Some points, one per row:
[ 26  -3  20 -34  13 -25  47  23 -20  34 -34 -32  34  22 -19 -39  54  36 -32
 -37  -4  17   5 -13  17  35   3 -27 -42   8 -34 -18  10  -3 -32 -34 -48 -16
  34 -18 -26  20  23 -26  -4]
[ 17 -32  30  -8 -29  42  52  10 -33   3  -1 -28  38 -11 -17 -29  42 -24 -46
  23  30  -5  23 -29 -50 -32  21   2 -18  25 -50 -35  48 -21  -6  35  25  28
  42  25  -1  -2  23 -31 -29]
[ 28   6 -25 -10  34 -24  56  22 -28  22  16 -32  23  -7 -14 -33  43  32  -7
 -41   9  31 -18 -23  14  33  -3 -27   5  27 -53 -14  41  -2 -31 -34 -43 -35
  48   7 -34   1  27 -33  -9]
[ 13 -24  22 -34  21  46  48  15 -31 -26 -32 -30  39 -33 -21 -40  53 -34 -24
  25  23 -18  30  28 -44  -2  26  -4  29  34 -47 -38  30 -23  31  35  18  15
  52   9 -35 -20  18 -32 -36]
[ 28  17 -27  33 -15 -19  29  20 -31  -8  21 -31   4 -32   5 -15   9  20  18
 -43  24  39 -36  37   7  -3  -9 -34  14  33 -39  -6  43  -1  15 -34 -28 -41
  56  23  10 -20  29 -33 -17]
[ 11  -9 -32   3  22  40  10  18 -20 -39  31 -31  30 -35 -11 -31  34 -37   7
  26   4 -27  27  15 -30  34  32  -6 -31  24 -13 -38 -15 -26  22  34  -2  -8
  56 -26  -9 -31  12 -30 -37]
[ 30  29  31  17 -24  -6 -12  23 -24 -37 -36 -28 -17 -30  31  10 -18   2  16
 -45  28  39 -39  -5  -3 -34 -20 -43 -42  19   0   1   6  -7  33 -33  -3 -35
  54   9  34 -34  28 -24 -29]
[ 12  12  -4  37 -36  30 -15  23  -4 -17 -14 -31   8   2  14  -4  -5 -27  19
  26 -18 -29   0 -27 -14  28  32 -11  -2  -7  19 -38 -15 -28 -34  32 -30 -32
  51 -46  35 -36  -3 -18 -39]
[ 30  32   1 -35  36  15  -1  15  -5 -20  34 -23 -35   8  51  32  -5 -12 -13
 -34  16  27 -20 -13 -19  -3 -29 -52  27  -2  19  22 -24 -13 -23 -35  17 -20
  42 -35 -11 -34  27  -7 -36]
[ 30  31  32 -32 -32  19 -13  23  24  30 -37   5 -33  12 -10  27   1 -35  20
   8 -16 -32   5  -2   6  32  22 -26  27 -14  17  12  14  -7  -1  38 -40 -15
  54 -34  32 -19 -23   4 -17]
[-31  -7 -11  16  33 -20 -16   9  38  18  30  28  28  36   7  31 -17  32  15
 -10  28  18  -6 -19  -6 -23 -38 -46  28 -32  13  -6 -14 -23  -7  -7  24 -38
  56 -34  11  23 -11  41 -36]
[ 22  14  31 -30 -21  40 -12  26  31  34 -33  16   0  31 -12  28 -14  -8  16
 -12  21 -25 -15  -4 -22  33  24 -25   3 -34  18  32   4  25  36   6 -46  -4
  56 -45  36  16 -42  39  -4]
[-37 -24 -35  36  37 -22 -17   1  18  33  35  39  36  30   9  21 -19  23  15
  -4  24  23   1   9 -11 -21 -39 -56   8 -39  17 -34 -24   2  32  16  22 -37
  54 -37  -4  34 -34  28 -35]
[ -1 -10  12  -1  -8  42  -7  28   8  27 -23  33  32  14 -16  33 -16  10  12
 -18  25 -23 -23  12 -20  34  16 -26 -23 -39  18  23  15  38  11 -10 -42  -6
  56 -45  34  32 -33  25   4]
[-28 -37 -34  11  35 -24 -16  -6 -11  30  30  36   7  16  -1  10 -16  -2  20
  10  17  13  11  22 -11 -19 -36 -54 -14 -32  16 -35 -21  20  24  29  16 -41
  49 -42  -5  34 -41   2 -28]
[-24 -32  -2  26  -3  46   1  25 -17  15 -18  40  35  -4 -19  33 -14  31   7
 -30  29 -21 -27  14 -26  37  11 -27 -38 -37  17  -6  13  38 -22 -29 -38   8
  51 -46  34  32 -15   1  16]
[ -1 -34 -32 -16  34 -24 -15  -9 -30  17  30  23 -28  -2 -16  -1  -7 -29  18
  15  -2  12  14  19  -7 -27 -31 -51 -21 -25  11 -10 -21  35  -8  37  12 -39
  40 -42   2  10 -42 -23 -20]
[-36 -36  -4  37 -11  44  17  30 -31   4 -26  41  13 -22 -22  29 -10  34 -11
 -43  21 -19 -26   2 -33  37   5 -29 -40 -38   9 -35   4  14 -36 -31 -37  23
  43 -45  32  11   3 -22  24]
[ 28 -21 -33 -29  35 -16  -4 -17 -28  10  35   3 -31 -19 -20  -9  12 -33   8
  23 -24   9  22   8  -1 -33 -20 -44 -18 -11   0  25 -13  41 -29  29   6 -30
  24 -39  15 -25 -32 -33  -9]
[-27 -31   1  38 -24  37  36  31 -29  -5 -35  35 -16 -33  -9  29   3   8 -31
 -50   2 -17 -26 -20 -43  30  -1 -29 -38 -39  -9 -40 -10 -11 -35 -17 -38  31
  35 -43  15 -22  15 -32  28]
[ 35  -2 -36 -32  28   3  17 -19 -11   6  31 -16 -10 -28  -6 -14  35  -3 -18
  25 -43   7  22 -14   5 -31 -14 -35  -3   0 -14  35   7  34 -36   8   8 -17
  10 -31  29 -30 -15 -26  -2]
[ -6 -21  14  35 -33  27  54  27 -15  -8 -31  24 -33 -35  17  31  21 -26 -42
 -40 -19 -18 -24 -32 -49  16   0 -27 -34 -39 -34 -11 -23 -26 -30   6 -43  24
  24 -41 -16 -35  22 -28  31]
[ 13  16 -32 -35  14  25  40 -23  10   6  10 -30  18 -34  23 -16  51  29 -41
  27 -38   4  22 -29   9 -14  -8 -26  15  12 -32  19  32  26 -32 -15   9  -2
  -3 -18  36   7  -2  -6   2]
[ 16 -10  28  33 -39  13  55  22   3  -7  -5  14 -32 -38  39  33  37 -37 -50
 -27 -35 -18 -17 -20 -49  -1   1 -22 -24 -39 -54  19 -18 -32 -21  27 -45   3
  15 -37 -36 -23  27 -13  34]
[-13  25 -18 -35  -6  42  54 -26  27   9 -18 -32  34 -36  46 -16  53  33 -49
  27 -22   1  24 -28  14   6  -3 -11  26  19 -46  -3  46  15 -25 -29  11  11
 -13  -7  28  36  11  11   8]
[ 27   1  37  32 -27  -2  46  17  13  -6  23   5 -22 -35  51  33  50 -19 -51
  -8 -41 -16 -16   7 -47 -14   0 -19  -9 -37 -51  33  -2 -28 -20  35 -47 -18
  10 -33 -31   3  29   3  32]
[-31  33   1 -34 -21  44  57 -21  35  13 -35 -29  40 -37  51 -17  40  15 -45
  27  -1   0  22  -9  17  23   0  -5  29  21 -52 -25  47   5 -21 -34  16  23
 -13   6  14  31  17  25  10]
[ 35   9  31  35 -17 -11  32  15  24  -3  36   0 -10 -38  51  33  53   4 -47
   1 -43 -15 -12  31 -39 -27   0 -15   6 -34 -41  33  24 -27 -18  38 -43 -36
   5 -25 -13  21  28  14  29]
[-35  33  18 -34 -33  44  49 -17  38  16 -30 -25  34 -35  45 -17  25  -9 -30
  25  14  -2  20  13  20  34   0   3  20  23 -52 -36  35  -5 -19 -34  20  28
 -16  14  -3   6  23  33  12]
[ 36  17  23  35  -4 -19  18  13  30   1  31  -5   0 -36  40  31  50  25 -41
  12 -39 -12 -11  39 -30 -32   0 -11  17 -30 -23  25  40 -23 -20  32 -38 -41
   2 -20   9  33  30  24  28]
[-34  35  31 -31 -36  34  40 -14  39  19 -15 -21  30 -37  31 -16   8 -28 -16
  25  25  -3  19  31  21  37   2   5   9  22 -48 -42  18 -10 -17 -30  23  32
 -14  22 -17 -14  26  38  14]
[ 29  22  10  36  12 -22   8   8  31   6  16 -11   6 -34  29  30  46  33 -29
  23 -29 -11 -11  35 -26 -33  -2  -8  25 -25  -5  13  48 -16 -22  22 -34 -38
   0 -15  26  37  30  34  23]
[-27  30  35 -30 -36  28  32 -18  38  24   6 -17  20 -34  20 -13  -3 -36   1
  29  30  -8  22  39  21  37   7  10  -7  26 -43 -35   2 -12 -14 -25  24  32
 -15  22 -29 -30  30  39  19]
10 more points follow, each with its number after it:
[ 25  26  -4  37  21 -24  -2   7  35   6  -2 -12  14 -35  15  28  36  35 -22
  23 -23  -8 -10  23 -17 -34  -2  -4  28 -22   5   2  50 -14 -22  16 -26 -36
  -2  -9  35  31  29  36  21] 0
[-20  28  34 -29 -32  20  23 -16  38  26  20 -15  13 -33   7 -11 -10 -36  11
  26  27  -9  21  40  20  35   7  13 -18  23 -37 -31 -11 -16 -11 -20  26  27
 -14  23 -36 -35  28  38  22] 1
[ 19  29 -15  38  29 -26  -7   5  37  10 -18 -15  19 -35   6  27  30  32 -16
  23 -16  -6 -10  11 -11 -30  -4  -3  30 -20  13  -9  45 -11 -23  10 -21 -30
  -3  -4  36  24  23  38  17] 2
[-12  24  33 -26 -25  12  16 -16  34  28  31 -13   7 -30   0  -9 -14 -33  18
  30  28 -11  21  35  17  32   9  12 -26  25 -28 -26 -18 -15 -14 -16  24  26
 -12  22 -37 -36  32  37  22] 3
[ 15  31 -24  38  30 -26 -11   5  41  13 -29 -16  21 -36  -7  26  21  26 -10
  25 -13  -3  -7  -2  -5 -29  -3   0  27 -20  15 -15  36 -12 -21   8 -14 -24
  -2  -2  34  17  25  40  20] 4
[ -6  28  25 -24 -21   5   7  -8  32  29  35  -9   6 -32 -12 -10 -19 -26  16
  25  25  -9  19  28  19  28   7  12 -32  21 -21 -25 -21 -20 -15 -11  25  23
 -13  26 -36 -29  28  38  21] 5
[  9  34 -30  38  33 -23 -14   4  39  13 -32 -17  26 -37 -12  24  15  19  -6
  22  -7  -3  -8 -12  -2 -27  -4   3  24 -17  17 -22  33 -10 -23   2 -11 -20
  -6   2  31   9  24  39  17] 6
[-14   7 -14  34  33 -24  25 -16  -2  34 -21 -27  -9  -8  43  11 -17 -16  19
  21 -42  12 -17 -20 -12  36  15  13  22 -18   0  26 -16   7 -23 -30  -1 -34
  -9 -45 -35 -32 -16   3 -35] 7
[-27  34  -6 -33   1  42  -6  13 -13  33  15  16 -34  18  47 -37 -11 -11   2
 -43 -17   3  23 -11   8 -30 -16   2  26  10   6   6  26 -26 -37  23 -32  27
 -14 -45  13 -29  23  -3 -18] 8
[ -5   8 -28  32  35 -21  10  -7  -7  31 -33 -26  -1  -9  47   6 -19  -3  10
  15 -43  15 -19  -7 -14  38  15  10  14 -16   8  14 -21  -1 -21 -24   6 -31
  -8 -37 -36 -26 -17  -2 -37] 9
Which of these numbered points is nearest to each point below by angle, seen from the average point of the first points? Its number follows each.
[ 32 -31 -27  36  37  -1 -10  -5 -33  32 -34 -31  38  22  46  11 -18  36  -7
  26 -26  20 -22  22 -39  33   7  10  22 -13  19 -35 -20 -28 -36  15   8   1
   0 -34 -15  22  14 -33 -29] > 9
[ 17 -16  32  37 -13   1  42  16  -6  11  36  16 -33 -29  52  30  52 -28 -51
 -16 -40 -23  -6  26 -46 -23   6 -20  19 -29 -49  23  11 -31 -35  30 -43 -22
  11 -25 -23 -11  25 -15  33] > 0
[ 35 -30 -36  37  25   8 -15  -1 -31  32 -19 -31  36  17  36   4 -13  35 -22
  27 -14  17 -13  39 -42  20  11   8   1  -8  14 -34 -13 -30 -36  22  15  11
   6 -20   5  32  15 -33 -29] > 9
[-34   6  32 -28 -21 -25   7   5  41 -14 -29  26  15  20  -6  34   3  25  17
 -32   9  34 -27 -18   1 -29 -35 -39 -19 -25 -12  10  13 -22 -33  -3  22 -41
  49   4  34  34 -11  37 -36] > 4
[-23  30   1   4 -23 -23  41  14  14 -38   6   3 -29 -24 -17  11  31  28  -3
 -44   0  40 -41  39   9   6 -28 -31 -17   9 -42  34  46 -30  15 -19  -3 -38
  42  25  10  32  13   9 -32] > 0
[ 27 -30 -10  29  34 -10   3 -10 -33  32 -28 -31  37  24  52  17 -18  32   9
  28 -35  21 -25  -4 -30  39   6  11  28 -17  17 -30 -21 -27 -32   6   1  -9
  -6 -43 -31   9  10 -31 -28] > 9
[-17  31   7  36  -5  18  11  15  38 -32 -22  10 -14 -12  33 -40  37  14 -56
 -29 -13 -19  28 -28 -46 -32  32 -14  15  32 -14  20  50  40 -34 -34  14   1
  13  26  32  -2 -42  41 -21] > 2
[ 34 -14 -23 -13   8   9  34 -16 -24  25   4 -12 -24 -14   4  -1  46  -2 -31
  19 -43  14  10 -31   5 -16 -23 -32  27  -7 -25  32  27  40 -26  11  16 -14
   6 -14  35 -28 -24 -30 -14] > 7
[-35   2 -13 -16  19   6 -16   0 -14 -24 -31 -27  -8  25 -16  32  -5 -34  15
  11  27  30 -32  -4   8 -25 -26  10  18 -40  20   0   8  36  30 -33 -20  16
  -7 -12  25 -28 -13 -16 -18] > 7
[ 34 -37 -31 -33  33  41  26  -3  -5 -32  23  27   7  24  48  29  14  14 -34
 -27 -21  40 -38 -13  20  28 -37  -1  24 -33 -37 -15  -1  28 -24  29   3  17
 -14  10 -36  -2 -43   1 -38] > 9
[-34  24 -33  25  33   1 -16  -2  16  -1 -34 -31  28  -6 -17  31  -9 -36  16
  17  23  18 -21 -28  11 -15 -18  10  28 -27  13 -31  -2  19  22 -32  -4  12
  -8   2  10 -35   5  13  -7] > 6
[ 36 -26 -30  28   4  15 -14   6 -31  27  13 -29  38   7  23  -7  -5  31 -43
  25  -2  16  -8  33 -46   2  11   3 -25  -2   8 -40   4 -30 -32  25  21  21
  14  -2  25  37  12 -31 -32] > 2
[ 31 -30 -32 -33  33  38  30   1   5 -34  24  30  18  18  43  26  19   4 -39
 -29 -29  40 -41 -13  19  31 -39  -3  25 -33 -38 -25   3  22 -33  33   1  15
 -12  10 -37 -16 -40  10 -39] > 9
[-35  32  22  19 -13  16   0  13   4  13 -27  17 -29 -26  29 -31   7 -36 -46
 -44 -42  25  -9  10  21  -1 -23  -9 -43  34  -1  17 -23 -28  16  11 -44  21
 -10 -30   6 -22  14   9 -22] > 8
[-11  19  35 -33 -29 -10   7  21 -32  33  -8 -21   6  19   5 -39  24   1 -55
 -44 -38   9  13  30  21   0  -4 -17 -20  10   0  20 -19 -26 -36 -26 -44  12
   2 -35  15  28  28 -33  -7] > 8
[ -7  32 -26  22  23  -7 -12  -6  39  31   1 -19  23 -36 -20  12 -14 -16  17
  27  16  -3   3 -25  11   1  -1  10 -26   3   7 -31 -14  -7 -36 -13  14  11
 -10  18 -11 -23  26  40  16] > 5
[-19  16  14 -25 -24   3 -15  22 -29  27  35 -23  14  33  31 -32  -8 -21 -45
 -45 -43  -3  25  25  18 -29  -2 -14  31 -15  19  20 -18 -28 -14 -21 -33  28
  -8 -44  35   8  23 -32  -3] > 8
[-21  24  21 -18 -31  45  54 -17  21  28 -32 -31  32 -31  52  -6  38  24 -42
  24  -4   8  12  10  17  30  -8  -4  13  11 -51  -6  42  16 -38 -32  20  21
 -15  14   4  35  10  10   0] > 1
[ 29 -20  30  -3 -34  -2  21 -17 -20 -12   1  22 -34  19 -15 -33 -15  10  20
   9  19 -28  29  38  15  37  23  11  27  35 -29  31 -13 -29  31  22  23  14
 -14  16 -33   0  14  -8  30] > 3
[-24  15  -5 -18  -5  13 -15  18 -28  25  26 -21  11  35  42 -27 -17 -31 -32
 -43 -44  -9  30   0  14 -32   2 -10  24 -20  16  29  -4 -28  -1 -16 -26  32
 -13 -46  25  -7  26 -33   1] > 8
[-33  23 -33  26  35   3 -14  -4  17  -1 -32 -32  30  -5 -15  30 -10 -36  18
  19  25  15 -21 -28   9 -15 -16   9  26 -25  12 -28   0  21  20 -33  -3  12
  -9   2  10 -37   9  12  -8] > 6
[-36  32  31   6 -26  19  -4  12  -5  19 -12  13 -33 -16  37 -34   1 -37 -41
 -45 -41  19  -3  26  20 -11 -20  -7 -35  34   5  21 -22 -30   0   8 -46  22
 -11 -35  18 -26  18   0 -22] > 8
[ 35  10  15 -15  10  43  55  16  -6 -37 -35 -29   2 -39 -14 -38  51   5 -42
  22  28 -15  30   8 -50 -24  27  -8  28  32 -53 -18  39 -24  28  27  15  32
  41  18 -18  23  -5 -13 -40] > 1
[-37   1  -2 -22  11   2 -15  -1 -16 -28 -20 -28 -10  28 -16  32   4 -36  16
  12  25  28 -36   9   6 -27 -28  10   8 -37  20  -2  19  36  28 -36 -25   9
  -8 -17  31 -33 -15 -15 -18] > 7
[ 25 -15  21   1 -30   1  27 -16 -15 -15 -13  21 -32  16 -12 -34  -9   0  12
   7  22 -24  29  32  19  39  21  11  30  33 -36  24  -7 -30  31  19  21  20
 -14  14 -30 -11  14  -4  31] > 3
[  7 -37 -31  14  24 -20   3 -11 -27  32  29  24 -22  11 -20  11  12 -36   8
  10 -19  18   8 -19  -1 -33 -31 -41  19 -27  -4 -12  -3  35  19  36  19 -34
  30 -27  25  -8 -41 -18 -23] > 7
[ 34  -7  37 -36 -21  40  44   8 -18 -22 -11 -32  16 -29  -4 -35  44  11 -48
  28  26 -10  25 -27 -53 -33  27  -4  15  30 -45 -24  48 -25  33  26  23  31
  34  23   8  27   3 -21 -38] > 1
[ 18 -12   8   8 -24  14  39 -20 -11 -22 -27  17 -35  16  -1 -35  -2 -14   7
   9  26 -27  29  17  19  38  23  10  28  33 -46  22   9 -31  31  12  19  23
 -15   8 -20 -28  18   0  31] > 1
[-35  26 -34  27  35   1 -16  -3  17   2 -31 -31  28  -5 -16  30 -10 -35  17
  18  25  16 -20 -29  11 -14 -16  10  25 -25  14 -30  -1  20  19 -34  -4  13
 -10   2  10 -35   6  14  -5] > 6
[  2  30  34  -1 -29  21   8   6  32 -36   6  -9 -34 -32  35 -38  28  27 -48
  -9  -9 -13  25 -29 -48 -25  33  -7  27  30 -11  34  43  28  13 -25  21   3
  12  23  33  14 -31  29 -31] > 0
[ 35 -10   9 -34 -10 -21 -11  -3 -10  21  29  18 -35   0 -17 -18 -13  33   9
  10  -6 -24  24  -3   7  10  18   5 -32  27   9  29 -12 -31  23  29  23  -8
  -7  28 -16  26  17  -4  31] > 5
[-10  34  16  30 -14  20  13  12  40 -37 -18   3 -26 -21  33 -39  35  20 -52
 -22 -12 -17  28 -31 -46 -30  32 -10  24  31 -16  29  46  37 -21 -30  18   3
  15  25  31   4 -39  39 -24] > 2
[ 29 -27 -30  -2  19  -7  16 -13 -33  26  21   5 -36  -1 -14   4  30 -29 -10
  13 -34  15   7 -27   2 -28 -27 -39  22 -18 -13  16  11  42  -9  27  17 -26
  17 -20  32 -35 -36 -32 -19] > 7
Now 10 new points, numbered from 0 again:
[-32  35   5 -32 -10  36 -12  14 -16  33  30  11 -33  15  51 -38 -17 -22  -9
 -44 -24   5  20   7  11 -33 -15  -2  30  12  14  13  12 -27 -37  18 -36  31
 -14 -45  24 -34  23  -8 -17] 0
[  3   3 -34  25  35 -15   1  -9 -10  31 -34 -27   0  -7  53   2 -18   8   6
  22 -39  11 -14  13 -22  37  17  11   0 -10  16  13 -24  -2 -17 -22   8 -25
  -6 -33 -31 -17 -12  -4 -36] 1
[-34  33  17 -30 -26  33 -15  12 -14  34  36  11 -34  12  51 -37 -20 -29 -15
 -45 -31   5  22  23  16 -34 -13   0  25  16  15  22   0 -28 -32  15 -40  30
 -16 -48  31 -35  24 -11 -13] 2
[  9   3 -37  17  29  -9  -6  -6 -10  25 -28 -28   1  -9  52  -2 -16  16  -1
  19 -37  10 -10  28 -27  34  18  10 -14  -7  17  11 -21  -4 -11 -16  13 -21
  -5 -26 -23  -9 -12  -7 -37] 3
[-35  33  26 -25 -33  28 -16  13 -16  32  34  10 -34   8  49 -38 -17 -33 -23
 -46 -36   8  15  34  17 -31 -14  -3  16  21  19  23 -10 -29 -31  11 -43  31
 -16 -46  35 -34  23 -11 -15] 4
[ 13   4 -33   5  18  -4 -13  -2  -8  19 -15 -27   0 -14  49  -7 -15  24 -14
  18 -33  10  -7  38 -31  27  18   7 -28  -4  19   9 -16  -4  -3 -12  19 -15
   0 -16 -10  -2 -11  -7 -38] 5
[-34  32  35 -18 -38  25 -14  14 -13  28  23   9 -33   0  44 -38 -12 -36 -32
 -46 -39  13   9  39  17 -27 -17  -5   0  26  16  23 -17 -30 -25  10 -44  28
 -14 -44  33 -32  23 -10 -18] 6
[ 14  10 -24  -7   5   0 -18   4  -7  11   4 -25   0 -21  43 -16 -11  26 -26
  15 -26   9  -3  38 -33  17  20   3 -39   1  19   6  -6  -4   8 -11  21  -9
   2  -6   3   7 -13  -2 -40] 7
[-36  34  37  -7 -34  21 -10  13  -9  25   7  10 -33  -9  41 -37  -7 -37 -37
 -43 -39  16   4  37  19 -19 -18  -8 -19  30  12  23 -22 -29 -15   8 -46  28
 -11 -39  28 -27  20  -4 -20] 8
[ 16  10  -9 -21 -10   7 -15   2  -3   3  20 -25  -7 -24  45 -19  -3  29 -27
  13 -23   3   4  33 -39  10  23   4 -44   8  14  13   4  -1  21 -12  22  -8
   2   0  13  11 -15  -1 -38] 9
The same question for these:
[-34  31   8  32   1  17  10  12  12   1 -35  20 -25 -32  29 -25  14 -35 -48
 -46 -42  27 -18  -7  19   8 -27 -11 -38  31 -10  12 -16 -26  26  13 -41  15
  -7 -23  -5 -26   8  14 -28] > 8
[  4 -21  -2  26 -12 -23  17 -12  -7 -38 -18  39  38  15  -9 -38 -19  20  18
 -39 -14 -28  23  29   8  37  32  11  -4  18 -15 -30 -20  11 -36  26  19 -18
 -10  -1 -36  31 -30 -16  12] > 3
[ -3 -26  34  37 -37 -25  -9  -1 -13 -32  31  41  38  24   9 -41 -15   2   3
 -39 -31 -27  29  33  -1  22  31   6  30  27   8 -31 -15   3 -29  22  26 -33
  -8  18 -25  17 -27 -18  14] > 7
[-36 -10 -12  15   5   3   0   9   9  -8 -27  35  35  25  52 -30  34 -31 -47
 -45 -34 -28  32 -27 -38 -27  31 -12 -19  33  -2 -32  48  27 -17 -20   9 -26
   5  23  35 -35 -36  10   3] > 0
[ -5 -24  34  38 -35 -26  -5  -5 -11 -34  28  39  36  24  12 -39 -16   2   6
 -38 -31 -28  28  35  -2  25  32   5  28  26   7 -29 -19   7 -32  21  25 -32
  -7  18 -25  15 -28 -19  14] > 5
[ 12  26  32 -30 -38  18  -3   6  17 -27  32 -17 -27 -38  36 -33  16  30 -45
   2 -11  -6  19 -13 -44 -17  29  -2  -2  23  -3  27  34  13  35 -16  25   1
   9  20  34  17 -23  16 -36] > 9
[ 11  13  36 -35 -35  46  12  25  28  31 -22  17   5  34 -18  23   3  13   4
 -14  28 -29  -6 -31 -35  38  22 -26  30 -26   4  30 -14  33  30  -8 -45  12
  52 -44  21  31 -42  37 -11] > 2
[  5 -36   8 -27  -4  30 -16   1 -27 -38 -20   2 -27  26  11  20 -13   8  19
 -12  27  40 -41  12  12 -25 -37  11 -22 -29  18  32   0  40 -31  -9 -30  26
 -11 -25  27  20 -38 -26 -35] > 4
[  8  29  36 -16 -36  18   1   9  26 -32  19 -12 -32 -37  33 -37  22  29 -49
  -4 -10  -9  22 -24 -45 -21  30  -6  15  25  -6  30  38  19  27 -18  24   4
  11  23  34  17 -28  24 -33] > 9
[ -3 -29  35  36 -35 -25  -8  -5 -15 -31  33  40  36  29  13 -40 -13   2   5
 -36 -31 -28  27  31  -3  23  31   4  29  30  10 -29 -16   5 -29  20  25 -32
  -9  18 -24  17 -26 -20  15] > 7
[  2 -24   7  28 -16 -24  13 -14  -6 -39  -9  37  37  17  -1 -36 -18  15  18
 -38 -19 -28  22  34   3  36  31   8   3  21 -11 -30 -22  13 -38  23  21 -23
  -9   2 -37  25 -30 -17   9] > 3
[ 13  22  22 -35 -29  12 -10   6   9 -18  38 -21 -19 -34  38 -31  10  32 -44
   9 -13  -1  11   3 -43  -8  25  -2 -21  17   7  20  23  10  33 -15  25   4
   9  17  31  18 -21  10 -39] > 9
[ 16  14   9 -32 -23  13 -13   3   2  -7  34 -25 -15 -28  43 -25   3  30 -34
  14 -18   0   8  19 -43   1  24   2 -37  13  11  18  14   3  28 -14  24  -2
   5   8  23  14 -14   4 -40] > 9
[  6 -34   9 -25  -7  30 -18   5 -26 -40 -18   4 -23  22   7  17 -12   8  16
 -18  27  42 -41  14  15 -28 -37  11 -24 -30  18  28   3  39 -32  -7 -30  23
 -12 -24  29  20 -42 -26 -35] > 4
[-31  28  -7  37  13  15  16  10  23  -8 -33  25 -15 -37  25 -18  21 -36 -49
 -43 -41  31 -21 -21  22  15 -26  -9 -29  27 -20   6 -15 -23  36  18 -37  13
  -7 -16 -17 -24   2  22 -26] > 8
[-31  20  14 -15   2 -16  -9   5   5 -26   2 -31  19  14 -19  30  22 -19  -1
  22  11  22 -34  29  -3 -32 -23   3   1 -38  17 -33  41  24  33 -31 -32 -11
  -4 -19  36 -28  -4   9 -10] > 4
[ 36 -13  23 -23 -36  35  24  12 -26  -5  26 -32  26 -19   4 -28  26  17 -53
  24  18  -1  12 -28 -51 -30  20  -1 -25  19 -29 -32  44 -30  10  27  27  28
  26  25  30  29   6 -28 -39] > 9
[ -3  34  25  16 -22  20  10  10  36 -38  -7  -2 -31 -28  33 -39  33  25 -52
 -17 -10 -15  26 -32 -45 -29  32  -9  28  31 -14  32  47  32  -5 -28  20   3
  13  26  34  10 -38  35 -28] > 9
[-26  19 -20  36  27  17  23   8  30 -19 -23  29  -5 -34  25 -10  27 -36 -48
 -45 -43  34 -31 -31  19  23 -31 -10 -10  22 -25  -4  -7 -19  33  19 -30   9
  -7 -12 -26 -31  -3  29 -31] > 8
[ -3 -31  -5 -34   7  29 -15  -2 -32 -37 -28  -6 -34  32  11  25 -14   1  21
  -8  28  38 -40   0  13 -23 -34  12  -6 -34  16  35  -4  41 -17 -15 -24  25
 -11 -20  22  13 -34 -32 -32] > 0
[ -7  -8  34 -22 -34  46  15  24  10  33 -32  31  31  27 -20  30   0  26   1
 -24  29 -27 -10 -26 -34  38  19 -25  14 -34   4  18 -12  41  28 -21 -46  17
  50 -45  23  36 -35  25   3] > 2
[ -4 -28  34  36 -34 -22  -5  -7 -11 -33  30  37  35  27  13 -39 -15   0   9
 -36 -30 -29  26  35  -5  26  32   6  27  30   7 -30 -17   9 -34  17  25 -32
  -9  14 -27  13 -26 -17  13] > 5
[ -6 -22  25  36 -29 -24   1  -9  -6 -38  16  37  37  21   9 -38 -17   4  12
 -40 -28 -28  23  40  -1  31  31   6  20  24   2 -34 -22  12 -38  17  24 -30
  -9  11 -32  15 -31 -14  10] > 3
[ -4 -22  18  33 -24 -26   7 -12  -5 -36   4  37  37  18   4 -37 -19   7  16
 -37 -25 -27  26  41   0  34  33  10  12  23  -4 -30 -25  14 -36  20  22 -28
  -9   5 -36  22 -29 -13  12] > 3
[ 21  18 -32  10  29 -22 -14  -5  27  34 -18  -6  -4 -31 -13  10   0  21   7
  27  -3 -14   9 -31   2  -9   6   5 -24   9  16   2   6 -21 -32  10   7 -10
  -6  15   8  13  29  30  25] > 3
[ -5 -28  -8 -34   9  28 -17   1 -33 -37 -29  -6 -33  34   8  25 -14  -1  16
 -10  28  38 -40  -3  13 -22 -35  11  -2 -36  17  33  -2  41 -13 -17 -23  26
 -11 -17  22   9 -35 -32 -32] > 0
[-22  17 -29  28  33  15  27   9  35 -27 -11  36  12 -35  22  -4  29 -36 -51
 -44 -41  37 -33 -32  21  27 -33 -11   7  13 -31 -17  -1 -16  22  26 -26   8
  -6  -4 -30 -30 -12  37 -34] > 8
[-33  23 -34  27  36   2 -14  -6  19   3 -32 -32  28  -5 -14  31  -9 -35  19
  21  23  15 -18 -28   9 -13 -15  11  25 -25  13 -27  -4  20  18 -32  -4  13
 -10   0   8 -35   9  13  -3] > 1
[ 36 -23  19 -32 -19 -22 -10  -7 -19  15  33  24 -33  14 -12 -22 -14  35  12
   6 -10 -28  27   4   5  14  22   7 -24  32   6  35 -15 -30  35  32  24 -12
 -10  24 -20  32  15 -15  33] > 9
[ -4 -31  -7 -33   7  28 -18   1 -32 -38 -30  -5 -32  32   9  25 -14   0  18
 -12  27  38 -40  -2  15 -24 -35  12  -3 -34  15  33  -1  40 -13 -17 -23  23
 -12 -18  22  11 -36 -32 -33] > 0
[ -6 -20  26  39 -32 -27  -2  -5  -4 -37  17  40  37  18   7 -39 -18   2   8
 -42 -31 -25  26  39   2  29  31   7  22  22   3 -34 -23   9 -35  20  26 -31
  -8  14 -31  17 -32 -14  13] > 3
[  0 -33  -2 -33   4  30 -18   2 -31 -39 -26  -3 -30  30  10  25 -12   1  15
 -13  28  40 -42   1  14 -24 -37  11  -7 -33  16  30  -1  39 -20 -13 -25  25
 -12 -18  22  16 -37 -31 -35] > 0
[-34  23 -34  23  34   1 -16  -3  16   0 -34 -30  27  -4 -16  31  -9 -35  16
  17  24  17 -20 -27  10 -15 -17  10  27 -28  14 -28  -2  21  22 -32  -5  13
  -9   1  10 -35   5  11  -6] > 1
